One hidden turn or mirror swaps the rows below in pairs. Which row is each named row swapped with?
k_664: [ 21  20   0 -25 -25 -27   9  17 -15  -3   8  -3   6   1  21 -11 -13]
k_442: [ 10  10   3 -15  -6 -27 -29 -16 -21  10   2 -20   5   1  11  19  12]
k_896: [ 11   5   6  22 -23  -5  -4  -6 -29  18  -9  -9  -1  12  19  11   3]
k_831: [ 26  16   0 -25 -27 -26  10  16  -8   4   2  -3   2   7  14 -13 -16]
k_856: [ 16  24  16 -22 -22 -12 -13  -3  -2  -8  11  22  13  -7   9  14  -1]
k_977: [ -4  38  11   1   8  11   4  10 -14 -18   2  -4  -3  20  18  22  -6]
k_542: [ 20  33  15 -22 -22 -11  -6   0  -6  -9  11  19  20  -3   5  12  -7]
k_937: [  8  12   1  24 -13   4 -16  -7  -9  21 -18  -7   0  11   8  19   2]
k_793: [ 17  18  23 -31  -7 -20   6  21 -10  10  11  -3   1  10   9  28  22]
k_14: [  4  29  -8 -16   5   0  -1  27   8   2  -6 -19   0  33  10   9 -21]
k_938: [  7  18  -2 -19  -1 -30 -31 -14 -23   3   3 -16  -3   6  13  15  11]
k_702: [ 38   9   9 -18 -21 -12   1  15   3  11   0   9   1  19   3  -7 -11]
k_388: [ 21  24  -2 -24 -27 -26   0  17 -18  -6   5 -13   3   3  17 -12 -17]
k_395: [ -8  18  15  -5  -9  -6   2   1  -2  33 -14   7  13  33   6  16   9]
k_16: [-17  34  14  -2 -14   2  18  13 -14  16 -14   5  11  23  22  10   3]
k_578: [ 15  12  -5  27 -15   7 -16   1 -10  18 -14   2   5  14  10  16   0]
k_307: [-19  34  15  -3 -10   2  15   9 -15  16 -10   3  11  24  22   7   6]
k_504: [  5  42  13  -4   3  15  -1   8  -8 -20  -1  -4  -6  15  21  22 -10]
k_40: [ 22  21  -3 -18 -27 -29   2  26 -18  -2   2 -11   2   1  18 -12 -13]
k_791: [ 11  25  10 -23 -21 -17 -11 -10  -6  -8   4  19  14  -8   6   2  -8]
k_224: [ 17  16  23 -29 -11 -19   7  18  -8  10  11   0   2  13   6  27  24]
k_777: [ 16  21 -11 -12  -8 -31 -23  -3 -29  -1   7 -20   1  -6  19  13   4]
k_751: [ 15  14  25 -29 -10 -20   6  17 -13  14  10  -2  -2  13  12  23  24]
k_324: [ 13  14  -6 -16  -3 -29 -31 -12 -21  15   1 -17   1   8  17  21  13]
k_232: [  9  28  10   5   7  17  -4   9  -4 -18   5 -11  -6  15  14  26 -11]
k_552: [ 13  36 -11  -8  -1   1  -9  30  16   3  -9 -13   1  26  10  10 -20]
k_959: [  9   3  12   6 -21 -12  -1  -7 -36  21 -13 -12  -3  18  17   7   9]
k_49: [ 10  13  -9  24 -18   0 -16  -2 -20  24 -17  -3  -2  16  11  17   1]
k_422: [ -3  38  14   5   3  15  -3   5 -11 -18   6  -5  -6  13  16  22 -10]
k_483: [ 21  25  14 -24 -19 -15  -3   4  -4  -6   9  25  17  -6   6  10   2]
k_210: [ 31  10   3 -22 -28 -19   7  17  -8   7   5   3  10   3   9  -9 -16]
k_935: [  3  35 -11  -9   4   1  -2  32  13   1  -7 -10  -2  28   6  14 -15]
k_206: [ 17  23 -14 -12 -23 -30 -14   4 -27  -9   6 -17  -4  -7  21   6  -5]
k_347: [ 10   4  25 -19  -8 -16   7   3 -29  16   4 -16  -5  21  17  17  19]
k_539: [ 12  26 -18  21 -11   2 -20   8  -1  14 -20   1   5   9   8  20  -5]
k_458: [ 12  35 -21   9  -5   4 -22  18   7  13  -9  -4   4  10  10  17 -11]
k_175: [ -4  25   1 -21   4  -8  -4   8 -12  -7  -4 -21   0  41  17  -2 -21]
k_64: [-19  29  16  -1 -11  -2  12  11 -13  20 -11   6  13  30  17  12   6]
k_353: [  7  37 -11  -9   1  -6  -9  34  12   7 -10 -14   2  23  11   9 -16]
k_957: [  5  13   5 -11   4 -16 -23  -4  -2  30  -8 -10   7  28   4  27  15]
k_575: [  3  15  -1 -18   4 -20 -32  -9  -6  23  -4 -12   2  15   5  25  15]
k_758: [ -4  32  -5 -17   9  -4  -2  20   5  -3  -9 -21  -6  33  13  10 -20]

Swapped with k_578: k_938
Swapped with k_935: k_664
Swapped with k_539: k_777
Swapped with k_702: k_175
Swapped with k_14: k_831

One hidden turn or mirror swaps the rows below in pairs. Which row is each named row swapped with?
k_815: [  4   5  -4  10   6  17  -2 -13   7   5  -3  14   3 -10  -1   2   8  25
 -25]
k_134: [-14 -12 -23  -2   6  -9   4  -1  -8   9   3  -6  29 -28  -8  -5   2  11
   7]
k_530: [ 11  15  15  -2  14  18 -12   9  -5  -1   9 -23  15 -24   6  21  23  10
   6]
k_836: [ -3  -2  20   8  -6 -20   7 -18   1  20  -7  -1   3  14  -7   4  -7   5
  -1]
k_900: [ 28  11   7   3   1   5  17  12   2  11  11  -8  10 -10  -2  -7 -17  28
  -8]
k_130: [ -6  17  -4 -11   6 -15   1   6 -11   4   8  -3   6 -16 -25 -13   3  -9
  28]
k_174: [  3  -5  16   8 -16 -12   1 -30   0  22  -3   0  -7  -2  -7   0   1  16
   5]
k_549: [ 21 -18  -7   5  -7  -1 -14   1 -16  11  -1 -22 -13  -8   6  19   5   4
  22]
k_21: [  5  -4   4   1 -20 -12   3 -25 -10  14  -4 -10 -10  -6 -16  14  10  16
  12]
k_103: [ -6  17   0  -8  20  13  -5  20  -3  -8   4 -15 -13   5   0   7  21 -13
  10]
k_678: [ 18 -13 -10  11  -8   3 -14   7 -14   6   0 -19 -13  -3   7  23   7  -5
  24]
k_305: [ 25   8 -12 -20 -10  12  12   1   8  10  19 -21  12 -30  -6  -8 -10   1
   4]
k_752: [  8  25   4  16   5  19  -1  26 -13  -7  -9   4   2 -17  -2   0  14 -10
   8]
k_694: [ 17  13  14  14   3  14  10   4   3   7   1   7   4  -2  -1  -1   6  33
 -18]
k_99: [ 22   8  -9 -21  -4  11  18   4   5  12  20 -29  13 -26   0  -6 -13   1
  -3]
k_136: [  9   1  -3  -1  15  10  -7  33 -10  -6  -2 -19 -13   3   2  19   4  -7
  17]
k_340: [  5  18   3   5  10  10 -12  -3  18   6  19  -9  -2   8   3   0 -17  15
 -23]
k_75: [ 10 -11   1  10 -24  -6 -10 -19 -15  17  -6 -12 -13 -10  -1  18  10   6
  17]
k_966: [  5  14   9   9  11  14  -4  -1  16   3  16  -8  -9   9   3  -3 -17  17
 -17]
k_932: [  0 -18 -31  -4  15  -1   6   4   0   9  14  -7  13 -13  -3   0 -11  24
  -3]
k_661: [  8   8  11   7   8  13   7  -3   9   7  -5  17  -2  -5  -3  -3  18  27
 -16]
k_357: [  1  -9  15   4 -19 -12  -2 -25  -5  17  -6  -3  -8   2  -6   2  12   6
  10]
k_477: [ 12  17   5   6   4  13  15   1   1   2  -2  11   8  -6  -3  -5   4  31
 -22]
k_332: [  5  31   6  17   1   7 -12  27 -13  -6   0   4   8 -19   0   5   9  -5
   3]
k_829: [  8 -16   0  -3 -12  10  24   1   5  13 -15 -19   2   1  10  21   3 -23
  -7]
k_151: [ 11  21  12  20   1  16  -9  28  -7  -4 -13  -4   2 -16  -5   4  16  -8
  10]
k_968: [  4   4   7   1  -9   5  10 -13  24  15   8 -24  17  -2  11   5 -11  -1
 -21]
k_74: [  5  24   7   9   5  13 -14  18 -14  -5  -2  -8  13 -24   3  16  20  -3
  11]
k_248: [ -3   1  -9  -4  15   4  -7  -4   4  10  12 -14   8  -9  -2   8 -35 -25
   2]
k_374: [-19  11  -5  -2   8 -15   2   7 -16   3   1  -7  19 -24 -14  -5   5 -13
  21]
k_708: [  2   9 -18 -25  -9  19  10   1  11   4  11 -18  -9 -19  -1  -1  19 -20
   7]
k_273: [  3  17  -7 -23  -8  17   9   4   3   0   6 -22  -7 -19  -3   3  21 -23
  14]
k_674: [ 11  -5 -15   0  13  12  -4   3  10   5  13  -2  -7   4   0  -5 -24  26
 -14]
k_929: [  4   2   8  -1 -11   5  10  -3  22  18   9 -32  15  -5  19  12  -6  -6
 -17]
k_76: [ 12  -2   0   7   0  20  17  29 -10   1 -17   3 -10  -4  -3   1  10 -19
  14]
k_326: [ -7  19   2  -5  21  14   0  24  -3 -11   5 -12 -13   4  -2   7  16 -12
   9]
k_163: [ 29   3   3 -10  -4   4  26  11   8  17  14 -23  17 -19   0   0 -13  15
  -4]
k_158: [ 17  -8   0   7  -7  -5 -12  -4 -22  15  -2 -22 -12 -10   7  23  10  11
  21]
k_356: [ 16  -8  -9   0 -14  22  20  12  -3   8 -13  -6 -13  -4   2   4   2 -29
   5]
k_369: [-16   6 -10  -4   0 -21   3   5 -10   7   7  -8  25 -26 -17  -7   3  -1
  12]
k_255: [ -4   9 -14   8   0  29  -9 -16   3   2  -4   8  -1 -11   1  10   1   1
 -29]
k_338: [  7  15  12 -17   5 -11   2  -7  -9   4  10  -6 -13  -5 -19 -10   6  -6
  33]
k_251: [-15  -5  -7   8   4 -13  -1  -1  -9   1  -2  -5  30 -22  -8  -7  -4  -6
  16]
k_408: [ 12 -14   0  -3 -11  17  22   4   8  14 -13 -20  -9  -2   4  10   6 -27
  -6]
k_611: [-12 -17 -33   2  16  -1  -2   0  -7  11   3   0  18 -20  -3  -5 -11   8
  -2]
k_23: [-10   4  11  10   8 -21  11  -5   5  14  -5  -3  11   7 -13   3 -22  -6
  -5]
k_606: [ -5 -20 -37  -3  12  -6   4   2  -7   7   5  -9  17 -17  -2   2 -13  16
  -5]
k_337: [ 10  -4   6 -24  17   7   7 -14   2  13  12 -23 -18   3  -9  22   4   1
  13]

Swapped with k_815: k_74
Swapped with k_678: k_932
Swapped with k_357: k_369
Swapped with k_130: k_836
Swapped with k_163: k_356
Swapped with k_75: k_134
Swapped with k_337: k_248

